One turn moves each row of this set onto another row. After a few examples, where does it send each row asked below?
zirop: 0.45, 1.79, 0.24, -1.29, -2.01, 1.21, 1.36, -1.59, -1.20, 1.89, -0.06, 0.64, -3.57
buk: 1.04, 0.07, -1.04, 3.82, -2.88, 0.38, 0.44, 3.01, -0.62, 1.43, -3.29, 2.32, -0.39
kuv: 2.75, 1.63, -0.98, -0.63, -2.02, 1.41, 1.71, 0.82, 1.31, 2.18, 1.74, 1.28, -4.30
neme: 1.16, 0.11, -1.63, 1.98, -2.31, 0.15, 1.23, 2.72, -2.23, 2.39, -3.17, -0.90, -1.86
tar: 0.47, 1.89, -1.19, 0.11, -1.17, 0.66, 0.06, -1.44, 1.08, 0.60, -2.25, 3.97, -1.41
moge: -0.09, 1.79, -0.38, -1.19, -1.90, 1.16, 1.08, -2.01, -1.08, 1.53, -1.23, 0.88, -2.00
pigel: 2.51, -0.62, -1.29, 1.59, -1.94, 0.67, 2.15, 5.59, -0.32, 1.85, 0.69, 1.06, -1.27
nefi: 2.27, 0.55, -2.39, 1.87, -1.89, -0.12, 1.31, 5.81, -0.78, 2.64, 0.40, 0.89, -2.22
vubot: 0.56, 0.81, -1.42, 3.48, -2.67, 0.17, 0.32, 3.12, -0.91, 0.77, -3.20, 3.43, -0.07
lupif: 1.29, 0.96, -1.40, -1.53, 0.44, -1.06, -0.57, 0.21, -0.61, 0.09, 0.03, 4.34, -4.77
Ras: -0.42, 1.20, -1.32, 1.43, -2.11, 0.01, 1.10, 2.35, -3.10, 2.67, -2.93, -0.42, -1.22
zake: 0.49, -0.01, -1.29, 0.94, -1.83, 0.38, 2.12, 2.79, -2.28, 2.26, -2.88, -1.23, -1.78
voz: 1.29, 0.33, 0.40, -1.72, -1.40, 0.56, 0.62, 0.92, -1.05, 0.58, 3.68, 3.51, -1.77
gupi: 0.34, -0.98, -1.33, -0.23, 1.47, -1.69, 0.35, 4.19, -2.44, 1.05, -1.50, 2.40, -1.24
sed: 0.19, 1.27, -0.35, 0.90, -3.00, -0.06, 0.88, 0.32, -0.05, 0.62, 0.07, 5.57, -5.41
roba: 1.43, 0.06, -2.47, 0.20, 1.01, -1.41, 0.06, 4.07, -2.26, 0.08, -2.11, 2.86, -0.67
zopod: 0.59, 0.48, -1.26, 1.60, -4.28, 0.03, 0.03, 0.83, 0.36, 1.05, 0.16, 3.86, -5.80
tiro: 2.37, 1.22, -1.90, 0.19, -3.39, 1.13, 1.50, 1.39, 1.41, 2.26, 1.27, 1.30, -4.93
navo: 2.23, 2.36, -1.26, -1.00, -2.05, 1.22, 2.71, 0.82, 0.44, 2.25, 1.44, 1.78, -4.71
kip: 1.36, 2.02, 0.61, -1.34, -1.73, 1.37, 2.15, 0.41, -0.60, 1.27, 2.87, 3.58, -2.13
doso: -0.37, -1.34, -0.56, 2.92, -3.08, -1.07, 0.44, 4.94, -2.18, 1.74, -0.58, 2.73, -3.53
Sokas: 0.35, -0.81, -1.60, 2.35, -2.84, -1.51, -0.11, 4.68, -3.42, 0.59, -1.05, 2.78, -3.72
fazi: 0.23, 0.26, 0.24, 0.84, -1.09, -0.10, 0.55, 3.96, -3.27, 1.34, 0.98, 2.52, 1.27
rab: 0.10, 0.45, -1.09, 2.95, -1.37, 0.26, 0.88, 3.12, 0.22, 1.87, -3.52, 2.70, 0.13
gabat: -0.05, -0.88, 1.02, 0.63, -1.63, 0.35, 1.40, 3.21, -3.50, 0.96, 0.27, 1.52, 0.75
sagul: 0.66, 1.11, -1.04, -1.58, 0.02, -0.98, 0.75, 0.27, -0.91, 0.21, -0.07, 4.99, -5.07
Res: 3.05, -0.83, -1.41, 1.90, -1.78, -0.01, 1.03, 5.67, -1.12, 1.69, 0.91, 1.42, -1.43
Zulem: 0.37, 0.92, -0.36, 1.08, -3.21, -0.25, -0.53, 0.06, -0.40, 0.56, 0.23, 4.82, -5.66
kize: 1.25, 2.13, -1.01, 0.61, -1.20, 0.52, -0.25, -0.88, 1.52, 0.42, -1.38, 4.98, -2.61
Mobup: 1.04, -1.74, -0.97, 2.23, -2.43, -1.43, -0.12, 4.89, -3.26, 0.96, -0.33, 2.29, -3.43
buvag: 0.89, 2.25, -1.16, 0.01, -0.78, 0.40, 1.14, -0.52, 1.30, 0.60, -1.60, 5.33, -3.14
gado: 1.61, -0.65, -1.55, 0.32, 1.20, -1.12, 0.10, 3.40, -2.38, 0.52, -2.25, 2.09, 0.04
neze: 1.29, 1.19, 1.30, -1.09, -1.87, 1.34, 0.99, -0.06, -0.59, 1.14, 3.07, 3.00, -1.91
sareb: 1.16, -0.06, -1.31, -2.05, 0.33, -1.28, -0.44, 1.00, -1.12, -0.15, 1.38, 4.39, -3.88
Marir: 0.18, 2.52, 0.21, -1.28, -2.35, 1.26, 2.33, -1.34, -1.51, 1.91, 0.18, 1.69, -3.40
Sada: 0.52, -0.65, 0.63, 0.91, -1.16, -0.02, 0.42, 2.77, -3.80, 0.92, -0.51, 1.70, 1.24

neme -> gado
neze -> Zulem
pigel -> vubot
And these:
Marir -> sagul
Ras -> gupi
voz -> zopod

One turn moves each row of this set onto another row. After a few examples, where does it send each row asked below?
zof: -1.68, -1.92, -1.13, -0.47, 1.18, -1.68, 0.68, -4.13, 0.86, -0.30, -2.05, 2.21, 1.09, -0.18, -1.75, -1.85, 2.53, 0.98, 1.64, 0.01, -1.62, 2.38
vad: -0.93, -0.58, -1.93, -2.62, -2.32, -0.86, -3.15, 0.19, -3.66, -1.77, -2.27, -1.85, -0.19, 2.13, 1.53, -2.43, 3.64, -0.79, 1.12, -1.02, 1.50, 1.42
Pif: -0.47, 0.43, -2.23, -2.06, -1.55, -0.27, -2.27, 0.06, -4.05, -0.74, -3.22, -2.70, -0.33, 0.19, 1.50, -3.51, 2.02, -0.45, 0.18, -1.05, 1.21, 1.15
nada: -0.26, -0.58, -1.26, -2.30, -2.47, -1.10, -3.19, 0.39, -4.38, -1.32, -3.37, -1.74, -0.77, 1.41, 1.25, -3.65, 2.01, -1.53, 1.65, 0.43, 0.90, 1.08
Ravum: -0.06, -0.93, -1.17, -1.34, 0.01, 0.60, -0.10, 3.83, -3.48, 0.87, -2.13, 2.25, 0.55, 2.72, 0.80, -0.29, 0.24, -1.62, 0.11, 0.42, -1.50, 0.84
sas: -0.16, -1.31, -2.11, -2.18, -3.04, -0.60, -3.09, -0.02, -3.96, -1.36, -2.72, -1.03, -0.10, 1.33, 0.27, -3.38, 3.70, -1.22, 1.95, -0.42, 1.81, 0.93
Det: -1.93, -1.19, -1.09, -1.42, 1.77, -0.73, 0.73, -4.57, 0.98, -0.62, -1.01, 1.53, 0.41, -0.53, -2.74, -2.44, 1.40, 0.27, 1.59, -0.04, -1.61, 2.83
kebi: 1.66, 0.75, -0.21, -1.80, -0.98, -1.01, -0.67, 0.99, -1.18, 1.49, 2.76, 0.29, 0.04, 3.44, -2.29, -0.65, 0.16, -1.69, 0.24, 2.58, -1.03, 3.26
poz: 2.30, -0.80, -0.07, -1.40, -0.71, -0.55, -0.21, -0.32, -0.83, 2.85, 2.04, 0.28, 0.03, 3.40, -1.52, -1.61, -1.08, -2.31, 0.08, 2.27, -1.19, 3.04
bag: 3.38, -0.99, -0.14, -1.80, -1.21, -0.90, -0.15, 0.64, -1.34, 1.33, 1.99, 0.45, 0.23, 2.80, -2.58, -1.08, 0.35, -2.03, -0.08, 2.68, -0.94, 3.26
surup: -2.93, -0.67, -0.19, -1.06, 3.12, -1.01, 1.09, -3.62, -0.58, 0.59, -1.73, 0.12, 0.59, -0.67, -2.76, -2.36, 2.12, 0.00, 0.97, -0.15, -1.90, 2.04
Guf: -0.95, -0.14, -0.86, -0.50, 1.19, 0.26, -0.86, 0.60, 1.18, 0.74, -1.02, 3.96, 1.57, 1.52, -1.00, -1.15, -0.16, -2.67, 0.09, -0.82, -1.15, -0.68
mak: -2.79, -1.29, -0.92, -0.10, 2.13, -1.87, 0.24, -3.79, 0.85, -0.88, -1.56, 0.92, 1.24, 0.37, -2.10, -1.12, 1.80, 0.50, 1.78, -0.75, -1.34, 2.63
Von: 2.73, -0.07, -1.37, -2.47, -1.34, 0.01, -0.06, 0.48, -1.72, 1.72, 2.61, -0.14, -0.50, 2.38, -1.60, -1.97, -0.32, -1.81, -0.04, 2.58, -0.53, 3.59
mufar: -1.94, -2.40, 1.08, -1.89, 1.69, -0.48, -1.49, 1.69, -1.94, -0.66, -3.25, 2.30, -1.20, 1.54, -0.76, -1.49, 2.21, -1.65, 0.72, -2.21, 0.45, -0.52
tuso: -2.53, -1.94, -0.27, -1.72, 1.98, -1.20, -0.62, -4.25, 0.50, 0.11, -2.17, 1.18, 0.96, -0.41, -1.53, -2.29, 2.08, 0.43, 2.10, -0.58, -2.49, 1.83
fomon: 1.83, 1.42, 0.23, -2.33, -1.16, 0.58, -0.25, -0.29, -1.29, 2.54, 1.93, -0.19, -0.71, 3.18, -2.34, -2.12, -0.33, -1.99, -1.21, 1.46, -0.66, 2.55
maked: -0.92, -1.20, -2.25, -2.79, -1.73, -0.54, -2.03, -0.74, -4.20, -2.08, -2.80, -1.76, -1.10, 0.66, 0.81, -3.96, 3.24, -1.15, 1.46, -0.32, 1.78, 1.69

poz -> tuso
surup -> Pif
Guf -> mufar
And these:
mak -> vad
Von -> Det
sas -> bag

